Rotation paths and how fast each direction turns (deg/step):
Each turn is a multiple of 5 degrees from 10 to 175, or 0.
Each row of a path follows its step; steps can be skipped.
path 1
step 1: [  1  -3   3  -1  22   4  16   2  -6   1   6   4  -3  -7  -5  -9   4  -8
 -21   0  13   2  -8   1   3 -26  -5 -16   1   2 -10  23 -10 -15  29   4
  11 -19 -13 -19   0  20   6   5 -10  -2   9  13  -1 -21]
step 2: [ 27  -6   6   4  12  12  16  20 -15 -14  -8   9 -17 -17  12   2 -17   4
  -8   0  19   2  12  -2  -2   7  10  -9  -4   1 -17  22  -2  -7  13 -18
 -17   0   2   3  16 -10  10  15  -4   6   1  13   5  -8]
step 6: [  6  -7 -10  -9 -12 -17 -15  -7  -6  -7 -17  -9   5   8  13  -1   3 -14
   0  25 -21 -23  -2   2  10  11  12  10  12   0 -19  -4  -1  -3  24   3
   1  -8 -10  12   8  11  -8  -9 -12 -12   1 -17  20   2]
step 8: [  6  11   7 -15  -2   4 -18  19 -21   5  10   1  24  -4  18  -4  -8  -2
  14  -9  22   4  -6   4  16   3   7   8  13  19   1 -13   2  14   7   8
  14  16   1  17   6   2  -7 -13  19  -9   3   8 -19   2]
step 12: [ -6 -18  13   1 -12  -9   5  24  18  18  11   4  -3  10   9   8  -3  14
   2  12   4  12  35  -7  12 -14 -15  -2  -1   1  -4   4  -5  -9  -2   2
  12 -17  -2  -9  -2  20  20  -3 -18 -10   6  -7  -6   2]
step 15: [  6   1  -9   4   4  13   9   7   4  -8  -4 -18 -17   3  15  -1  10  -2
   6  26   7   9   1  14  11  -5  16  -2   3 -28  17  -4 -15  11  -5 -13
 -14 -18  -8  15   6 -12 -10   3 -21 -20  -9  -6   8 -13]
step 16: [ -2   8   2  18   9   8 -11  29   9   4 -14  -1  -2  -7  12 -16   6   0
  23  -4  -2   4 -25   3  12 -13  27   3   9 -10  -2   2  -3  21  -3   2
  -5  15  -5   1 -11 -11  11  -4   6 -30  -3  -4  -5   3]
step 19: [ -6   6  -1  -7   0  -4  16  20 -15  12  -6   0  15 -13   8 -10   9 -17
 -17   9   5 -22  -7  12 -10   1  12  -4  20  13 -19   3 -11   0   2 -14
   8  16  -7   8  20   0  14  -6   3  25 -18   2  -4   0]
step 21: [  1 -15  16   7   2   0   9 -11  -4  -8  -4   2  -2   2  11  16 -11   4
  -8   1  28  -4  15 -17  17  14   3  -2 -12  17   1  12  13  16   4  -1
  21  12   9   5  11 -10  20  -2 -18 -15 -11  23  -9   2]
Speeds:
[ 1 -5  2 -4  0  2 -5  0 -2 -1  1 -3  4  6 -3 -6  3 -4  1 -5 -1  1 -3  3
  3  2  2 -2  1 -5  1 -4 -6  3  2  6 -8  3 -3  1  1  0 -2  0 -1 -3 -1  1
  0  2] : 40
[ 3  2 -5 -4 -2 -3 -1 -2  5  4  3  1  1 -4 -4 -2  0  3  3  2 -6 -4  7  2
  0 -1  0 -4  1 -1 -3  0  2 -1  6  3  0  5 -6 -4 -2 -1  5 -3 -1  1  1 -4
  0  0] : 60
[ 1  6  0 -1  5  0 -2 -4  4 -6 -2 -1  1  2  6  5  5  3  5 -1  5  4 -4  3
  1  0 -4  2  4 -2 -4 -5  0  0  3 -1  2  0 -3 -3  0 -3  1 -4 -1  1  3  2
  5 -1] : 45
[ 0  2 -2 -4  0  3 -1 -4 -2  0 -6 -3  1  6  5 -2 -4  1 -4  0 -2 -9  1  1
  3  3  0  5 -5  3 -3  2 -1  4  0  2  4  5  1  2 -2  0  1 -5  1  4  1  4
  0  0] : 25
[ 2  4  3  3 -7  5  0  1  0 -2  0 -2  2  3 -1  3  0 -1  1  3 -2  0  0  2
  3 -4  6  1 -6 -4 -1  1  0 -5  2 -1 -4 -4  3  2 -6 -5  5 -1  4 -2  2 -3
  5 -2] : 35
[ 1  0 -3  1  0 -3 -3  7  2  2 -3 -6 -2  4 -1  1  4  1 -5  1 -1  1  2  2
 -5  1  0  0  3 -3 -2 -1  5  0 -2  4  2  2  6 -6  0 -2  0  5  2  1  3  1
  4  8] : 55
[-3 -1  4  2  2  2  1  1  4  2 -5  4  4  0 -1  3 -2  3  5  1  2  2  5 -6
  5  6  2 -1 -1 -6  1 -4  1 -1  0  4  3  2  1  3 -1  3  1  2  6  1  4  2
 -5  3] : 80
[ 5  1 -1  4  3  7 -1 -2  1  4 -1  1  1 -2  4  0  2  0 -6 -4  3 -2 -1  5
  1 -1 -1 -2  1  1  0 -4  7  3  1  3 -1 -1  0  2 -1  7  1  2  4  0 -4 -9
 -1 -3] : 40
